In the data rows, zero lies at 4.5, halfway between 4 and 5.
Each row below has a hidden score, from 0 to 20, with 10 about the middle. What is it? The score is a weighted sum of the row's numbers plus the product of two more (or one squared), each taken from its middle value.
  5  5  6  5  5  5  3  5  7  4  7  5  7  5  4  3 >> 15
  6  5  4  4  4  4  4  3  5  5  3  5  4  8  3  7 >> 15
  4  5  8  5  6  3  7  5  3  4  3  5  4  5  6  7 >> 10
  8  6  6  5  4  6  4  5  5  4  3  5  5  5  5  4 >> 12
  2  5  3  4  6  4  3  4  6  4  6  4  5  4  3  2 >> 12
  2  5  3  8  3  5  3  5  3  3  5  5  4  4  4  3 >> 9
  4  6  3  6  5  6  6  5  7  4  4  4  4  4  4  3 >> 12
  4  5  3  4  4  4  4  5  3  4  3  4  3  4  3  5 >> 10
  4  5  7  5  8  3  4  3  3  3  3  4  4  5  3  4 >> 12
  6  5  9  5  6  5  4  4  4  4  5  5  6  5  4  5 >> 13
  4  5  5  5  6  7  4  7  6  5  7  5  5  4  3  3 >> 12
  3  4  4  4  4  5  3  4  3  3  3  4  3  5  2  4 >> 13
  3  4  4  4  3  4  3  3  3  4  3  5  5  5  3  4 >> 10
  2  4  5  4  4  4  2  4  3  3  3  5  3  5  3  3 >> 12
  3  4  3  4  7  4  4  4  5  3  7  4  3  4  3  2 >> 12
  3  6  4  8  3  5  6  8  3  6  6  5  4  3  4  8 >> 6
  2  5  3  8  3  4  3  4  4  3  5  5  3  4  4  4 >> 9
  5  4  4  3  4  4  3  3  4  3  2  4  5  5  5  3 >> 11
  3  4  2  4  4  5  6  5  6  4  5  4  5  3  7  3 >> 3
  7  5  5  5  4  5  3  4  7  3  5  4  9  4  8  3 >> 10
  5  3  9  4  5  3  4  3  3  3  3  4  4  5  4  3 >> 16
  4  4  2  4  3  4  4  3  3  4  2  4  3  5  4  6 >> 9
  2  4  4  4  3  5  3  4  3  4  6  4  5  4  4  3 >> 6
  3  5  3  7  4  7  4  4  3  3  4  4  5  4  3  3 >> 13
  4  5  4  4  5  6  3  5  5  5  7  4  8  6  4  6 >> 15
  2  4  3  5  4  5  6  7  4  4  9  5  5  3  5  4 >> 7
  4  5  5  6  3  6  3  4  4  3  5  4  4  5  4  3 >> 9
  8  5  8  4  5  4  3  3  7  5  6  4  9  6  5  5 >> 14
  4  5  4  6  4  6  3  4  5  4  6  5  4  8  3  5 >> 14
  3  5  3  4  3  5  4  8  5  3  3  4  3  3  4  3 >> 11
  4  3  7  3  4  3  7  3  4  3  5  4  3  3  7  2 >> 7
  5  5  3  4  3  4  3  5  7  3  4  4  5  4  8  3 >> 9
  4  5  3  4  3  3  4  3  6  3  3  4  5  4  9  4 >> 5
  3  3  5  4  4  4  6  5  3  3  5  5  3  3  3  3 >> 11
  6  5  6  5  4  5  3  4  6  4  7  4  9  5  6  4 >> 9
  4  3  6  4  8  7  5  5  5  6  9  5  9  5  4  4 >> 11
  4  5  3  4  6  4  8  5  9  9  4  6  3  5  5  5 >> 18
  5  5  4  4  4  4  3  3  4  4  3  4  4  3  3  3 >> 12
  5  3  5  4  4  3  4  2  3  4  4  5  6  6  4  4 >> 12
  3  4  6  5  3  4  3  3  4  2  8  4  6  4  5  4 >> 6
  4  4  3  4  4  4  3  3  4  4  3  4  4  7  3  5 >> 16
  3  4  2  3  6  4  4  3  6  4  6  4  5  3  3  2 >> 9
  4  4  4  5  3  5  6  5  2  5  3  6  3  4  3  7 >> 7
  3  5  3  5  4  4  3  3  4  3  4  4  6  5  4  3 >> 13
  3  4  6  4  5  4  4  5  2  4  3  6  3  5  3  4 >> 13
  5  6  4  4  6  4  4  4  8  7  4  5  4  7  4  7 >> 14
  6  3  6  5  9  5  9  3  6  5  9  6  5  4  4  3 >> 15
  4  7  4  4  4  5  4  9  5  7  3  5  5  5  5  7 >> 10
  5  4  3  3  3  4  4  4  5  5  3  5  3  4  3  4 >> 11
  4  3  4  4  7  5  6  3  4  3  5  4  3  4  2  2 >> 15
  3  4  6  4  6  5  4  5  3  5  3  6  3  6  3  5 >> 14
  3  4  2  3  5  5  4  4  3  7  3  5  3  4  3  5 >> 6
  4  3  9  3  6  3  5  3  4  3  5  5  4  5  5  4 >> 13
  7  5  6  5  5  6  4  4  3  4  5  4  9  5  4  4 >> 14
  6  7  3  7  5  6  8  5  5  5  3  4  4  5  4  5 >> 19
  3  5  4  7  4  5  5  5  3  5  5  6  5  5  6  9 >> 6
  6  4  3  4  3  4  4  4  3  3  2  3  3  5  3  6 >> 12
  5  4  4  4  3  5  3  3  3  6  3  4  4  5  2  5 >> 9
  4  3  3  3  4  5  3  4  4  4  4  4  4  4  3  2 >> 10
  4  4  3  4  4  3  5  3  4  4  3  4  3  6  4  9 >> 11
  4  5  4  4  4  4  4  4  3  3  2  3  4  3  4  3 >> 7
  5  5  4  3  8  4  8  4  9  8  5  5  3  6  4  5 >> 14
  4  6  3  6  6  7  5  5  7  5  5  4  4  5  3  3 >> 15
  5  5  5  4  3  3  4  3  4  3  4  3  3  3  3  4 >> 9
  5  4  5  5  7  7  5  6  3  7  4  5  5  5  3  5 >> 10
  5  4  4  5  4  5  3  3  3  8  3  5  4  5  3  5 >> 10
  5  5  4  4  3  4  4  8  6  3  3  3  5  4  9  3 >> 6
  5  6  3  5  3  4  5  3  7  3  4  4  5  4  8  3 >> 7
  3  6  3  4  4  4  3  4  3  4  2  4  4  4  3  4 >> 11
  4  4  6  3  6  4  6  9  7  7  8  6  3  4  6  6 >> 12
  4  6  6  7  5  5  5  5  3  6  5  5  5  4  4  7 >> 8
  3  5  5  5  4  5  2  4  3  3  4  4  3  5  3  3 >> 11
  4  5  4  4  4  5  3  3  3  4  2  4  3  4  3  2 >> 11
  3  5  3  4  4  6  4  9  6  5  3  4  3  4  4  3 >> 11
  8  5  6  4  4  3  6  4  4  4  3  4  3  4  3  6 >> 13
  6  5  4  4  4  4  5  4  4  9  4  5  6  5  5  7 >> 8
  5  4  6  5  4  3  7  3  3  3  4  5  3  5  4  8 >> 12
  4  4  3  3  3  5  2  3  3  4  3  4  6  5  4  3 >> 9
  3  4  2  4  3  4  3  3  4  9  4  4  3  3  3  4 >> 7
  4  4  3  3  4  3  5  3  4  3  3  4  3  4  4  7 >> 7
  3  4  4  4  3  5  4  9  4  3  4  4  3  3  4  4 >> 9
  7  6  5  5  5  4  8  5  6  4  3  4  4  4  9  5 >> 5
  5  6  4  5  3  4  4  4  5  3  4  3  4  3  4  4 >> 8
  6  5  4  4  4  4  5  4  6  6  4  5  7  4  9  7 >> 2
  3  3  2  3  4  4  5  4  5  6  4  4  4  3  4  3 >> 7
  7  4  9  4  4  3  6  4  3  3  3  5  3  4  6  5 >> 12
  3  4  4  5  6  5  6  5  3  7  6  6  5  5  4  6 >> 10
  8  4  4  4  3  4  3  3  3  5  3  4  3  5  3  5 >> 9
  4  3  6  3  7  3  9  3  4  6  7  6  4  3  5  4 >> 10
  5  4  5  5  6  4  6  3  3  5  5  6  4  5  3  5 >> 13
  2  5  4  6  4  4  3  3  4  3  5  4  4  5  5  3 >> 10
  2  5  5  5  6  4  3  3  3  3  3  5  3  6  3  4 >> 15
  5  4  9  4  5  3  5  4  2  3  3  5  3  5  5  3 >> 14
  4  6  4  5  3  5  2  4  7  4  5  4  8  6  5  5 >> 11
  4  4  6  5  3  4  4  4  3  3  3  4  3  3  5  3 >> 9
  4  3  3  3  4  4  6  6  6  3  4  4  3  3  4  2 >> 13
  6  6  4  5  4  5  4  4  4  7  3  5  7  7  5  7 >> 12
  4  5  3  4  3  3  4  3  4  5  3  5  3  5  3  5 >> 9
  6  7  4  5  5  4  5  4  8  3  4  4  5  5  8  4 >> 10
  9  5  8  4  5  5  4  4  4  5  4  4  5  5  3  5 >> 13
  3  7  3  5  4  6  3  6  6  6  4  5  5  5  5  4 >> 9
  5  5  4  5  2  4  4  5  3  4  3  3  4  3  5  3 >> 7
  3  4  5  6  2  3  3  4  4  3  5  5  5  3  9  4 >> 9
  8  4  9  4  6  4  4  3  4  4  4  4  5  6  3  4 >> 17
  4  5  2  5  2  4  4  3  5  4  4  4  5  4  6  4 >> 6
  5  5  3  4  3  3  4  3  3  7  2  5  3  5  3  6 >> 10
  2  4  3  5  4  5  6  7  4  4  8  5  4  3  5  3 >> 7
  6  4  7  5  5  4  8  6  3  4  3  6  3  4  6  6 >> 12
  7  6  4  6  4  7  4  6  5  5  4  5  5  5  4  4 >> 11
  4  4  4  4  5  6  4  4  9  5  7  5  7  4  5  2 >> 12
  4  4  5  5  8  5  8  3  5  5  6  6  4  4  3  3 >> 16
  4  6  2  5  3  4  5  4  6  4  4  4  6  4  9  4 >> 4
  3  4  5  4  5  4  4  4  2  6  4  6  3  5  3  6 >> 9
  8  5  9  5  6  5  4  4  4  4  7  5  9  4  5  4 >> 13
  9  5  7  4  4  4  6  3  5  4  4  4  4  5  5  7 >> 10
  4  5  3  4  3  4  4  3  3  4  2  4  4  6  3  5 >> 14
  4  3  4  4  6  5  4  3  3  7  4  6  5  6  3  5 >> 12
  6  6  4  5  5  6  4  4  4  6  3  5  7  7  5  6 >> 14
  9  5  6  5  5  6  4  4  4  6  3  5  4  5  3  5 >> 13
  6  5  4  4  4  6  4  4  4  9  3  6  3  6  3  5 >> 7
  3  6  3  5  3  4  3  6  3  4  3  4  5  4  5  4 >> 9
  4  5  2  5  2  4  4  3  4  4  3  4  4  4  6  4 >> 5
  6  4  6  5  3  4  6  5  4  5  4  5  5  5  9  8 >> 3
  6  4  3  4  6  7  5  6  8  6  8  4  5  3  3  3 >> 7
  4  3  4  5  5  6  5  5  6  4  9  5  5  6  5  5 >> 13
  4  4  3  3  2  4  3  3  4  4  2  4  4  5  4  5 >> 8
  4  4  9  5  4  4  4  6  3  4  4  5  3  5  4  9 >> 8
  3  3  3  3  6  5  4  3  4  4  4  5  3  4  3  2 >> 11
  4  4  3  4  3  4  2  3  3  3  3  4  5  5  4  4 >> 9
  4  3  3  3  3  4  5  4  4  5  3  4  3  4  3  6 >> 7
  3  6  4  7  4  6  3  4  4  3  4  5  5  5  5  3 >> 10
  3  5  3  4  3  5  3  6  4  6  3  4  3  3  3  3 >> 10
  5  4  4  3  6  4  4  3  6  9  6  5  4  5  3  4 >> 13
  4  4  4  5  5  3  9  5  4  6  6  6  4  5  6  9 >> 9
  5  5  5  3  4  3  4  3  4  4  4  4  3  4  4  5 >> 8
  4  5  6  4  9  4  5  4  3  4  3  5  4  6  3  4 >> 17
  4  4  6  5  5  4  4  4  4  3  7  5  9  5  9  5 >> 5
  3  4  3  3  4  5  4  9  9  6  6  5  5  3  7  3 >> 16
  5  3  4  3  5  4  4  3  5  5  7  4  4  3  3  3 >> 8
  4  6  7  6  5  3  8  6  4  3  5  4  5  4  9  5 >> 7
  9  4  8  4  6  4  4  3  4  4  4  4  5  5  3  5 >> 14
  8  6  4  5  5  4  7  4  7  4  4  4  5  4  8  5 >> 7
  4  4  7  5  3  4  3  4  3  3  5  4  4  3  4  3 >> 9
